One vector is turned by the same rotation once a tick. Each row is the vector after some number of ticks, and that number follows the row.
The counts run from 0 to 1305.
[151 146 111 117 152  88 149 146 150  80 125 127 130 130 148 135 109 137
 130 163 140 114 142 132 104 133 151 108 157 154 141 149 125 148  85 151
 123 163 180 160  85  89 171 121 136 150 173 172 148 162 163 107  76 112
 151 161]  862
[109 148 159 168 147 123 108 144 178 120 108 165 130 154  86 160 121 141
 147 115 106 113 118  86 134 146 138 148 125 170  91 108 140 160  50 106
 102  71 130  82 141 129 192 121 135 102 144 141 141 132 132 169 147 145
 117 147]  737
[114 132 113 109 134 112 143 113 143 128 153 131 115 127  75 140 135 143
 117 146  94 192 136 109 114 133 128 183 131 132  64  78 120 137 131 185
 110 109 138 111 120  95 128 177 140 175  78 112 157 138 110 122 155 150
 144 109]  1098
[142  93 119 114 130 134 107 109 136 101 132 112 145 132 143 146  82  78
 125 121 112  61  98 143 118 110 141 138  78 150 167 133 112 128 142 108
 112 104 172 140 139 145 112  93 105 123 115  98  81 175 122 103  67 138
 143 127]  322
[120  99 158 147 121 127 117 148 136 168 107 130 145 146 115 182 135 163
 129 182  53 121  85 101 144 101 129 143 113 170  66 109 117 141  96 141
 117  98 105 109  96 135 146 129 125 164 156 140 158 136 146 151 126 144
 126 120]  344
[109  85 112 128 115 112 138  82 110 145 182 127 102 161 119 100 177 153
  75 103  87 166 110 138  99 139 100 137 115 149 125 123 143 105 155 129
 121 116  92 135 137 176 150 111 159 130  71 121 127 125  65 109 130 117
 105 113]  487
[168 112 144 199 147  89 101 120 122 144 131 143 119 156 125 144  91 130
 115  49 111 125 121 136  78 150 103 135 131 194  99 132 133 111  86 143
 120 121 138  78 133 101 190 112 140 121 146 154 136 124 147 144 114 130
 141 114]  381
[135 100  94  97 131 105 118 131 135 114 109 126 107 137 132 150 106 121
  98 185 103 111 101 139 136  90 160 150 111 142 127 118  87 157 156 149
 144 147 126 138  72 112  61 112 120 166 151 103 108 158 173  78  77 134
 162 108]  629
[114 175  96  73 126 115 117 115 187  59 141 117 137 146 110 135 155 125
 143 139 148 152 157  91 126 176 162 130 150 129  77 154 140 145 152 143
 109 128 163 175 121 120 114 165 110 145 114 124 142 148  84 142 140 131
 171 110]  945
[156 154 123  94 148 131 137 172 158 114 123 134 151  95 128 154  98 110
 132 173 193 128 152 134 189 135 166 136 120  98 101 103 115 169 127 115
 175 140 184 127  97 131 107 131 123 151 110 114  88 144 139 119 118 172
 149 118]  235
[ 45 136 105 108 148 145 138  84 164  94 127 134 124 150 129 115 130 122
 136  62 114 121 110  87  97 144  98 133 140 103 133 139 158 107 143 157
  75  81 155 161 156 152  98 121 158  93 125 127 144 159  94 128 153  94
 116  98]  796
[168 114  89  91 143 134 170 120  95  97 117 129 102 151 114 116 103 106
 121 139 123 150 109 161  99 113 153 195 105 146 137  81  92 117 144 142
 161 148 125  91 122  74  97 129 150 131 126 113  99 140 148  69  67 137
 127 124]  1181
[150 117 121 133 146  98 146 143 143 124 133 113 157 134 134 144  99 113
 135 166  80 116 101 134  87  95 134 122 129 179 148 120 104 137  77 171
 136 128 188 154 131  96 187 127 139 175 174 175 132 157 137  84  77 119
 125 157]  863
[139 135 110  98 128 121 111  96 174  80 153 113 145  90 109 141 115 121
 159 139  90 120 127 133 127  97 159 151  92 131  86 117 113 114 142 135
 101 131 168 130 155 104 165 180 104 119 113  91 139 182  80 115 160 169
 163 131]  392
[102 108 112 141 121 123 140 141 116 102 133 145  43 133  99 114 118 179
 121 159 129 114 107 124  89 166 124 145 160 158 142 133 137 142  72 146
  85 160  80 106  78 104 131 115 148 138 138 165 164 150 158 136 132 136
 122 118]  1011
[165 112  94 171 158  92 103 102 105 132 145 131  93 102 116 132  95 174
 138 129  97 124 121 171 132  56 149 130  99 153 134 123 115 138 110 124
 133 172 129 103  89  99 163 126 124 134 112 127 136 143 142  81 137 182
 139 131]  1091
[195 130  99 120 151  77 166 169 121 143 134 135 122 112 142 142 120 129
 101 170 163 163 154 151 129 160 144 143 151 128  91 106 100 140 112 143
 182 161 145 136  96  88 128 138 128 177 134 135  94 132 143 109  91 127
 171 106]  1058
[156  95 163 163 142 160 177 167  79 196 124 142 112 113 137 153 119 167
 110 167 132 109 120 150 161 125 105 136 140 116 101 130 136 121  78 113
 131 150  98  99  83 156 127 101 165 143 127 139 115 127 186 134 103 119
 122 124]  103
[107 156  85 103 137 149 154  93 122  86  96 136  93 126 154 116 159 147
 157  89 146 144 132 144 105 140 113 123 135  78 134 163 161 104 174 117
 135 149 129 156 135 157  71 135 166  77 132 100 118 151  91 113 149 124
 118  86]  484
[146 142 162 183 149 167 135 140 127 140  61 153 137 155 139 166 122 124
 190  84 137 109 135 131 138 153 105 142 126 143  77 141 154 121  94 100
 134 110 111  64 140 155 134 128 144  82 156 133 134  97 136 194 136 122
 131 113]  653
[128 126 152 115  94 113 141 137 163 129 142 112 148 116  95 157 153 142
 143 174  74 147 123 102 102 146 131 121 129 172  51 105 124 126 101 151
 120 125 144 142 146 118 188 178 111 164 154 144 157 150  85 180 146 149
 138 139]  859
[139  99 155 135 121 156 146 143 103 131 122 136 102  95 141 145 112 174
 132 189 152 102 127 124 163  96 104 122 131 122 106 131 106 125 120 158
 154 201 102  87  60 141 131 135 147 141 139 147 155 132 189 142 137 155
 151 138]  501
[ 95 122 142 119 129 113 138 141 170 138 143 144 126 142  66 155 129 135
 108 178  80 165 114  74 145 132 138 171 120 149  81  67 118 145 104 169
 126  70 123 108 123 123 147 132 129 183 113 120 131 143 126 137 138 141
 124 121]  429
[147 103 106 149 107 114 118 101 143  97 132 125  63 144  86 135 132 182
 122 137  85 120 107 137  98 119 161 174 116 159  98 115 125 124  94 129
  74 150  75  91 117  94 154 147 120 115 127  90 160 167 151 126 129 161
 151 103]  699
[159 116 115 108 138 114 103 124 134 110 162 111 127 106  80 144  66  92
 125 119 141 134 121 144 102 129 115 148 102 175 126  82  80 130 125 172
 156 132 167  92 149 101 169 151 129 147 104 118 100 157 113 120 123 177
 137 123]  508
[113 101 116 102 111 111 136 138 139  91 136 113 108 144 145 127 101 126
  92 156 143  95  92 113 105 153 116 149 153 148 140 114  93 130 122 178
 105 142 141 140  96 111  89 107 133 178 156 143 117 176 170 103  58  93
 147 133]  316
[165 173 109 170 182 113 116 155 113 155  83 149 130 125 127 159 101 125
 145 119 170 148 159 138 165 112 143 137 145 114  84 119 134 164  98  99
 157 123 156  83  88 106 126 127 133 132 108 141 125  91 162 131 132 163
 150 117]  935
[ 89 139 118  99 142 137 103  97 173 109 126 115 191 162 129 153 124 101
 155 157 110 134 144  83 144  89 151 132 114 140  88 151 104 154 146 159
 110  81 184 146  98 133 114 134 120 162  86 143 173 128 113 131 113 130
 145 173]  435
[149 147 138 178 154 120  96 117 154 142 127 160 136 138 130 136 142 126
 136  41 140 126 137 132 149 153 126 121 105 128  96 143 161 134 117  66
 135  84 144 139 164 156 147 110 111  81  99  92  91 113  74 169 146 142
 136  88]  451
[123 143 150 131 136 127 154 149 138 125 115 184  92 141 124 121 184 174
 105 138 161 134 137 118 191 159 128 109 152  85  90 132 156 155 107  75
 161 143  80 117  99 174 141 126 144  91 139 106 116 109 122 149 160 131
 101 104]  60
[125 119 115  99 128 104 155 158 156  97 192 118 122 130  99 108 115 106
 104 165  99  95 112 105  85 173 146 174 142 151 133 111 125 131  88 151
  85 110 162 155 128 105 160 118 120 158 113 140 108 178 111 112  76 110
 137 146]  1102
[140 146  94  97 152 120 156 110 136 110 110 139 144 128 124 142 146 134
 117 159 148 178 165 132 168 122 136 187 124  93  48 102 114 127 162 155
 152 139 153 111  99 115  91 168 140 144  90  97 151 129 130 112 136 138
 169 119]  786
[ 79  90 133 134 114 150 141 111 109 134 138 153  67 130 119 101 156 180
  99 150 122 114  90 116 158  99 113 112 122 108 172 128 130 152 129 117
 137 139  59 125  82 196 132  92 151 114 109 120 137 142 135 100 137 149
  96 130]  215
[119 127 113 126 126 130 127  82 125 157 121 133 140 137 142 116 199 157
 135 120  94 149 142 124 157  99 139 101 115  87  84 164 159 128 161  88
 139 134  93 166 109 193 127 133 131 110  91  93 150 108  69 144 164 140
 121 108]  1157
[136 164 138 128 153 148 147 179 147 115 140 154 130  97  93 144 116 154
 165 191 145 114 143 118 175 130 160 120 132 111 104 116 142 165  52  98
 148 144 142 127  82 144 179 130 112 137 141 150 127 134 136 152 148 181
 115 142]  1132
[178 121 137 100 139 129 126  91 157  99 124 121 180 135 138 150 122  74
 131  99 131 107 137 129 138 131 148 163  65 152  97 116 115 107 165 118
 135 106 170 128 184 141 137 146  98 105 116  86  85 161  90 121  93 123
 170 131]  477
[114 106 123  87 122 138 176  89 128 138 142 120 156 181 112 104 181 100
 117 144  68 151 124 117 111 136 139 182 102 143  94 118 141 109 150 113
 115  76 128 142 148 159 139 142 157 140  89 120 128 126  86 107  90 100
 109 147]  1071
